-.27; -.03; -.12; .10; -.12; -.04; -.11; .39; -.19; .17; -.22; -.10; .33; -.14
-.22; -.06; -.27; .30; -.33; .04; -.12; .38; -.24; .06; -.31; .02; .50; -.37
->
-.22; -.06; -.27; .30; -.33; .04; -.12; .38; -.24; .06; -.31; .02; .50; -.37
-.27; -.03; -.12; .10; -.12; -.04; -.11; .39; -.19; .17; -.22; -.10; .33; -.14

-.29; .04; .32; -.11; .02; .05; .17; -.07; .12; .17; .28; .03; .04; -.16; -.03
-.15; -.36; .04; -.07; .38; .08; .38; -.10; .25; -.07; .27; .11; .10; .15; .23
.02; -.12; -.17; .08; .09; -.02; .35; .04; .34; .01; .46; -.01; .36; .20; .02
-.03; .23; -.09; -.17; .18; .25; .10; .18; .25; .03; .29; -.01; .07; .17; .09
->
-.03; .23; -.09; -.17; .18; .25; .10; .18; .25; .03; .29; -.01; .07; .17; .09
.02; -.12; -.17; .08; .09; -.02; .35; .04; .34; .01; .46; -.01; .36; .20; .02
-.15; -.36; .04; -.07; .38; .08; .38; -.10; .25; -.07; .27; .11; .10; .15; .23
-.29; .04; .32; -.11; .02; .05; .17; -.07; .12; .17; .28; .03; .04; -.16; -.03

.06; -.09; .09; .02; .14
-.26; .07; -.17; .02; .13
-.19; .14; -.12; .06; .08
.15; -.03; .06; .20; -.09
-.06; -.08; -.29; .09; .07
-.36; .16; .08; -.08; -.13
.14; -.07; -.06; .21; -.05
.21; .02; -.31; .20; .14
.13; .23; .04; -.10; -.18
-.31; .43; -.18; -.09; .06
-.04; -.01; .05; .13; .11
-.20; -.10; -.05; -.13; .05
->
-.20; -.10; -.05; -.13; .05
-.04; -.01; .05; .13; .11
-.31; .43; -.18; -.09; .06
.13; .23; .04; -.10; -.18
.21; .02; -.31; .20; .14
.14; -.07; -.06; .21; -.05
-.36; .16; .08; -.08; -.13
-.06; -.08; -.29; .09; .07
.15; -.03; .06; .20; -.09
-.19; .14; -.12; .06; .08
-.26; .07; -.17; .02; .13
.06; -.09; .09; .02; .14

-.25; .11; .08
.31; -.49; .07
.04; -.18; -.54
-.40; .40; .00
.42; -.09; -.40
->
.42; -.09; -.40
-.40; .40; .00
.04; -.18; -.54
.31; -.49; .07
-.25; .11; .08

.11; -.11; .08; -.07; .09; -.09
-.19; -.23; .02; .01; -.28; -.31
.00; .18; -.05; -.03; .01; .06
.32; .27; .01; -.10; .33; .08
-.27; -.03; -.23; .16; .33; .03
.40; .04; .53; -.32; -.28; .11
->
.40; .04; .53; -.32; -.28; .11
-.27; -.03; -.23; .16; .33; .03
.32; .27; .01; -.10; .33; .08
.00; .18; -.05; -.03; .01; .06
-.19; -.23; .02; .01; -.28; -.31
.11; -.11; .08; -.07; .09; -.09

.07; .02; -.13
-.10; -.03; .15
-.14; -.02; .06
-.32; -.02; .50
-.14; -.05; .29
-.03; -.10; -.03
-.32; -.06; .22
-.07; .08; .24
-.03; .09; .21
.12; -.14; -.05
-.04; -.07; .20
.17; .05; -.05
->
.17; .05; -.05
-.04; -.07; .20
.12; -.14; -.05
-.03; .09; .21
-.07; .08; .24
-.32; -.06; .22
-.03; -.10; -.03
-.14; -.05; .29
-.32; -.02; .50
-.14; -.02; .06
-.10; -.03; .15
.07; .02; -.13

.24; .14; .17; .43; .20; .14; .12
.18; .20; .24; -.17; -.02; .03; .22
-.32; -.13; -.30; .05; .07; .06; -.23
-.01; -.07; .20; .04; .19; .06; .08
->
-.01; -.07; .20; .04; .19; .06; .08
-.32; -.13; -.30; .05; .07; .06; -.23
.18; .20; .24; -.17; -.02; .03; .22
.24; .14; .17; .43; .20; .14; .12

.05; -.15; -.16; -.52; .48
.00; .12; .21; .25; -.34
.04; -.15; -.19; -.53; .50
.22; -.18; .36; -.29; .03
.22; -.19; .22; -.38; .20
->
.22; -.19; .22; -.38; .20
.22; -.18; .36; -.29; .03
.04; -.15; -.19; -.53; .50
.00; .12; .21; .25; -.34
.05; -.15; -.16; -.52; .48
---
.07; .06; .06
.05; .21; .09
.10; .46; .09
->
.21; .09
.46; .09

-.42; .09; .01
-.06; -.09; -.05
-.08; .26; .10
-.05; -.13; -.10
.29; .04; -.09
->
-.09; -.05
.26; .10

.22; -.21; .15; .09
.39; -.34; -.01; -.46
-.39; .15; -.21; .31
->
-.34; -.01
.15; -.21

-.26; -.07; .28; .02
-.26; .28; -.08; .03
-.02; -.18; .08; .44
->
.28; -.08
-.18; .08

.31; -.04; -.48; .18
-.08; .37; .00; -.39
.22; .41; -.18; -.01
.10; .23; .44; -.13
.11; .02; .04; .22
->
.37; .00
.41; -.18

-.02; .14; -.10; -.02; -.32
-.05; .05; -.34; .06; .52
-.04; .14; -.19; .20; .21
-.05; .13; -.31; .20; .47
->
.05; -.34
.14; -.19
